One turn or mirror swaps these rows in pairs. Which row does each one swap with?
The rows were stretched afterwards, more along some directions than others.
gesi: [ 21   0 -24   6   7 -14 -10   2  19   5  -2   4  -9  -9   7  11   4  15
   5  -6]
delo: [ 12   2 -20   8   8  -3  -4  11   0   5  -7  17 -11  -7  10  21   7   7
   1 -12]
mubo: [ 28   6 -18   4   3  -4  -5  13  25   1  -1   0 -11   1   7  15  -3   0
   1  -5]
Rivuk: [ 16  10  -1 -10   7  -2  -7   0  23  -2   8  -4   1   7   7   1  -6   1
  -5  -6]
lag: [ 13  -2 -19   3  14  -7  -8   3  11   4  -3   7  -4   2  10  22   0  11
  10  -7]
rulud: [ 20   3 -20   2  -5 -11  -9   1  12   5  -2  -2  -4   1   1  14   0  13
   8  -3]
Vol: [ 12   5  -9  -4  -3   2 -11  -1  13  19  -3   6   1  -3   5  20 -10   8
   5  -4]
vig: [ 19  10 -16  -6  -1   1  -1   1   8  -6   9  -4   3   6   4  13  -7   9
  11   2]
Maf: [ 10   4 -18   0   3 -14  -3   1   9  -3   3   5  -3  -5  11  15   3  11
  12 -11]
rudu: [  8   5 -10  -4   6 -11  -7   0  11 -13  20  -6   3   4   8   8  -5   9
   3  -6]
Luv: [  9  -7  -4  13   7  -9 -11  -1   1  12   2   8 -15  -1  13  14   2   7
   2 -14]
tikuv: [  4  -9  -9  12   6 -13  -7   1   0  10   5  11 -12  -7  13  11   2  11
   3 -16]
lonuf: [ 21  -5 -12  -2  12 -12  -4 -12   9   0  16  -4  -1   8   9   1  -2  15
   4  -6]
luso: [  4   6  -9  -6 -11 -16  -1   6  13  -4   1  -8   3   6  10   4  -8  11
  -3  -5]
nub: [  3   4  -9  -8 -18  -4 -13   0   3  10  -5  -4  -4   2  15  29 -16  16
  -2  -8]
Gul: [  6  -1   3   3   9 -15  -6 -13   8   4  16   7 -10   0   3   3  -4  14
   1 -14]
dav: [ 12   5 -18  -1  -4 -12   5  -2  10  13   4  12  -1   8  10  21 -12   5
  -2 -14]
sigir: [ 20   2 -10   4  16  -5   9   0  17   1   3   0  -5   5  11   3  -3   3
  -6 -11]
sed: [  9  11 -12  -2 -13 -10  -7   1  11   4  -8   4  -5   8   8  25  -7  16
  -1 -10]
relib: [  4   0  -8   0  -1  -4   7   5   6   1  13   4  -4  -7  12   7 -14   7
   0 -11]
boki: [ 17   6 -15   4 -11  -8 -10  11  16  11  -6  -3 -14   8  16  24 -10   8
  -5  -5]
Nif: [ 23   3 -10   6  14  -4  10   0  20   0   3  -1  -6   5  12   5  -6   1
  -7 -11]
sar: [ 12  12 -12  -5  11 -12  -1  10  20  -9  12   4   7   4   9   6 -18  20
  11  -7]
nuki: [ 12   5 -10  -2 -12  -7  -5   6  15  -2  -7 -11   2  11  13  14 -20   8
   9   1]
Dazur: [ 14   2 -12  -4   9  -6  -4   2   6  12  -6  15   3   8   8   8   0   5
   6  -7]
Minu: [ 14  16  -2 -12 -11  -4   3  -4   7   3   9  -5   4  14  11  14 -23   1
  -4  -4]
lupam: [ 25   4  -5 -10  -1 -14 -20  -2  17  14   8  -4  -9   6  16  12  -9  24
   7 -14]
dufa: [  5  12  -1 -16 -13  -3  -6  -3  16  14   0   1   2   1   4  11 -16   1
  -7  -4]
perav: [  4  10 -12  -8 -19 -10 -10  -2   4  16  -1  11  -6  -7   7  21  -7   5
  -6  -8]
nitom: [  7   5  -8   0  -7  -8   0  -7  -6   0  11   5 -11  12   8  12  -2   9
  -8  -4]
simo: [ 13   7  -8  -1 -13 -14   3  -9   2   1  13   3 -10  10  10  21 -11   9
  -4  -9]
rataf: [ 12   3  -9   2  -7 -14  -4  -4   0  -3  19  -3  -1  10   6  11 -16   9
   4  -6]
vas: [  0  10  -7   4   0   5   9   2   2   5  -3  12   0  -5   8  14 -15  -5
  -8  -5]
fud: [ 12   3   3   9  -1   1  -2  -6  -3   7   8   9 -14   8  10  14  -7   1
  -1  -8]
maz: [ -3   7 -14 -11  -4  -8  -9  -4  -3   4  -2   0   9   4   7  14 -11  18
   2  -3]
Lak: [  6   1 -13  -5   8 -14  -2  -6   9  11   5  12  -3  -4   8  14   1   9
  -9 -21]
mege: [ 20   5  -1   3   2 -13  -5  -1  10  12   3  11 -15  10  15  10  -5  -2
  -3 -18]
Gud: [ 6  8  0  0 -5 -2  3 -9 -5  2 11  9 -8 11  6 12 -8  4 -6 -5]
mukuz: [ 19  12  -8  -4  -9   4  10  10  17   3   3   4  -2   2   9  13 -22  -1
   1  -5]
kagif: [  2   4  -8  -5  -6 -11  -5  -5   3  18  -5  13  -5   1   2   8   5  -2
  -7  -9]
sok: [ 13  -1  -5   4  -2   0  -3 -10   0   1  11 -10   2  14   9   5 -19  15
   7   0]
gavur: [ -1   2 -12   1  -9 -18 -11  -8   0  -1  12  -4   4   6   7  20 -13  21
  11  -6]
Vugu: [  0   1  -9   3 -12 -12  -7 -10  -1   4   6  -7   4   9   7  22 -21  19
  10  -3]
godaf: [ 10   1 -10  -5   0   7   5   4   1  11   1   6  -4  -1  12   0   0  -5
 -10  -8]
nokub: [ -1  -1 -16  -8  -4  -7   0  -2   0   7   1   3   7  -6  13   5  -1   3
  -1 -12]
Pez: [  2   5   2   1   2   0  -5  -3  14   7 -10  14  -2  -4   3  16   3  -7
  -1 -11]
pap: [  5   6 -13   3   8 -11   7   5  13  -4   1  16   5  -2  -1  10   9  -4
   2  -8]
purar: [ 20  -3 -15   2   7   2  -1  -7  -3   0  14   2   1   4   3   3  -1  14
   8   1]
dakeg: [  6  11  -5  -6  -2  -7  -1  -2  11   2  -1   1   1   3   7   0   0  -6
 -15  -5]
Ked: [ 21  10 -16   4  -3   0  10   9  13   1  -3   6  -2  -6   4  11  -9   0
   3  -2]
Zivo: [ 20   8 -18  -9  -2 -23  -9   2  11   0  11  -3  -3   9  13  20 -15  23
   9 -10]
Lafi: [  4  12  -3  -5  -2  -3  -4  12  10   2   6  14  -3  -6  12  12  -9   4
 -11 -18]
nudar: [ 23  -2 -11   4   7   2  -1  -4   1  -3  13  -5  -1  10   8   0  -7  13
   6   1]
vulil: [ 14   7  -2  -7  -5  -8  -4 -15  13   9   6  -3   7   8   6   9 -24  17
  11 -10]
kob: [ 18   8  -7   3   0   3 -10   7  10  -3   2  -7  -6  -4  14  11 -13  10
   1  -2]
Lofit: [ 13  15  -5 -10 -12  -4   5  -2   3   2   8  -4   5  14  10  17 -21   1
  -4  -4]

Swapped with tikuv: gavur
Swapped with Gud: nudar
Swapped with purar: nitom
Swapped with Luv: Vugu
Swapped with sok: fud
Swapped with vas: kob

One turn or mirror swaps these rows in pairs. Which row does each one swap with?
The rows were stretched afterwards, more along some directions than others.
lidu: [-10  -2   4  -1   3  -1   9   0  -5   4   5   4  12   4  -7  -2   8]
luzo: [  9  -9   0   4  -6   3  -5   1  -1  -2   8  -1   9  -5   4 -13   5]
sebek: [ -5  -8  -7   2   3  -4   6   2 -10   6  23   4  13  12 -19  -3  22]
Nusaf: [  6  -1 -12   3   0   4  -1   7   0  -3  10  11 -12   5  -5  -7  13]
vipa: [ -7  -7  -7  -6   2  -3   9   0 -12   2  13   6   1  11 -17  -5  19]
vevib: [  3   0  -8   4   6   1   7  10  13   6  19   7 -13   2 -16  -9  11]
Fid: [ 0  1 -3  4  6  4  0  4  7  0 15  6 -9 11 -7 -1  7]
vog: [ -5   0   0   2   8  -1   9   6   2   8  16   3  -7   1 -19  -7   6]
gufi: [ 3  1  0 -9 -3  8  3  6 -1 -3 -3  1  1  3  0 -7  1]
Fep: [-11   2  -5   6  10  -2   8  -1   6   9  15   9   0   2  -8  -6  15]
Tup: [ 4  2 -8 11  5  7  0  5 16  1 19 11 -4  4 -4 -5 14]
pusul: [ -2  -3  -4  -5   0  -6   4   2  -9   2  11   8   7  12 -12  -9  13]
nom: [  1  -1  -7  -4  -1  -2   2   3 -13   1  11   5   2   6  -9 -11  14]
repav: [  8  -4  -1   5   2  -2   4   7   6  -1   9  -1  -7  -3  -5 -12   4]
Vub: [-7 -6 -4  9 15 -7 10  5  7  7 13  2  4 -1 -8 -9 10]
por: [ 1 -3 -7  4 -1  2  0  4  0 -1  4  7 -7 -3 -2 -8  6]
vunu: [  2  -4   0  -9   4  -2   3   3 -13  -1  11   0   7  -3  -3  -8   4]
Fafa: [ 7 -5 -1  1  5  6  0  2  7  2  9  1  1 -6 -1 -4  8]
povir: [ -6  -1   0  -2   8  10   1  -6   6   6  11   3 -10   4  -9  -1   0]
Zisu: [ -2  -1 -12   4  -1  -1   6  11  -2  -1   3  12  -3  10 -12 -13  22]
bes: [-12 -10  -2   6   2 -11   7   3  -6  11  15  -1  15   0 -12  -5   9]
kefos: [-4  1  1  5  4  2  2 -3  9  7  2 -1  2 -8  3 -8  0]
Val: [ -1  -8   1 -11  -5   4   6   1 -20   4  18   4  -2  -5 -22  -6  11]
daf: [  4   1  -8   8  -5  -6   3   9   0  -1   0   7   8  11  -1 -11  18]
Kegam: [ -6  -2  -5  -6   4  -2   7   6 -17   2   8   1  10   3 -12  -5  11]
Dulub: [-3 -1 -3  2 -3  1 -1  3  4 -2  0  3  3  5  6 -3  4]
zomu: [-9 -3  5 -2  1  0  9  1 -9  2  4  3 12  2 -6 -4  8]
lorat: [-12   1 -13   8   9  -9  17   9   6   4  13  10  -3   8 -19  -6  19]
Liro: [  2  -3  -8   8  -1  -3   5   8  -3   6  22   5   9  -3 -12 -14  17]
Vame: [-1 -2 -5  4 10  0 -1  0  6  4  1 -2  3  4  1 -5  8]
Nud: [-7  3 -2 -6 -1  1  6  8  0  3  3  5 -2  4 -7 -7  9]
suk: [ -7  -9  -1  -4   6  -5  14   3  -5   4  13   2   8  -2 -15  -6   9]
nila: [ 10  -5  -2   3  -3   4  -2   5   4   2  23   5  -6  -5  -5 -10  12]
rov: [  0  -6  -4   4   1   1   1  -1  -4   6  13   3   2  -2  -9 -11  21]
Verug: [  0  -4   0 -11  -6   4   7   2 -19   2  16   4  -2  -3 -20  -4  11]
kefud: [ 12  -1  -5   0  -2   8  -5   5   2  -3  10   5  -7   0  -8 -13  16]
Nasu: [ 2  1 -8  9 -2 -2  1  9  6 -2 -4  8  2 13  3 -9 18]
zav: [10 -2 -6  5 -1  0 -4  7  5 -6  0  3  0  4  4 -4  7]
per: [ -5   0   1  -3   7   0   5  -2   1   9  11   3  -3   0  -9 -10  -4]
domin: [-8 -8  1  0  1 -4 -2  0 -6  5  8  2  1  1 -8 -2  4]
Tola: [-2 -4 -9 10  5 -1  1  6  4 -2  9  7 11  5 -5 -5 22]
vor: [-10   4 -10   9   4  -4   3   0   1   8   9   5   6   6 -11  -5  15]
zope: [ -3   1  -9   8   9   5   7  10   7   7  20  12  -5   4 -17 -12  22]
mogum: [  4   0 -14   6   5   5   2  13  10   1  16  11  -6  11 -10 -10  15]

Swapped with Verug: zomu
Swapped with Nasu: Nusaf
Swapped with lidu: Val

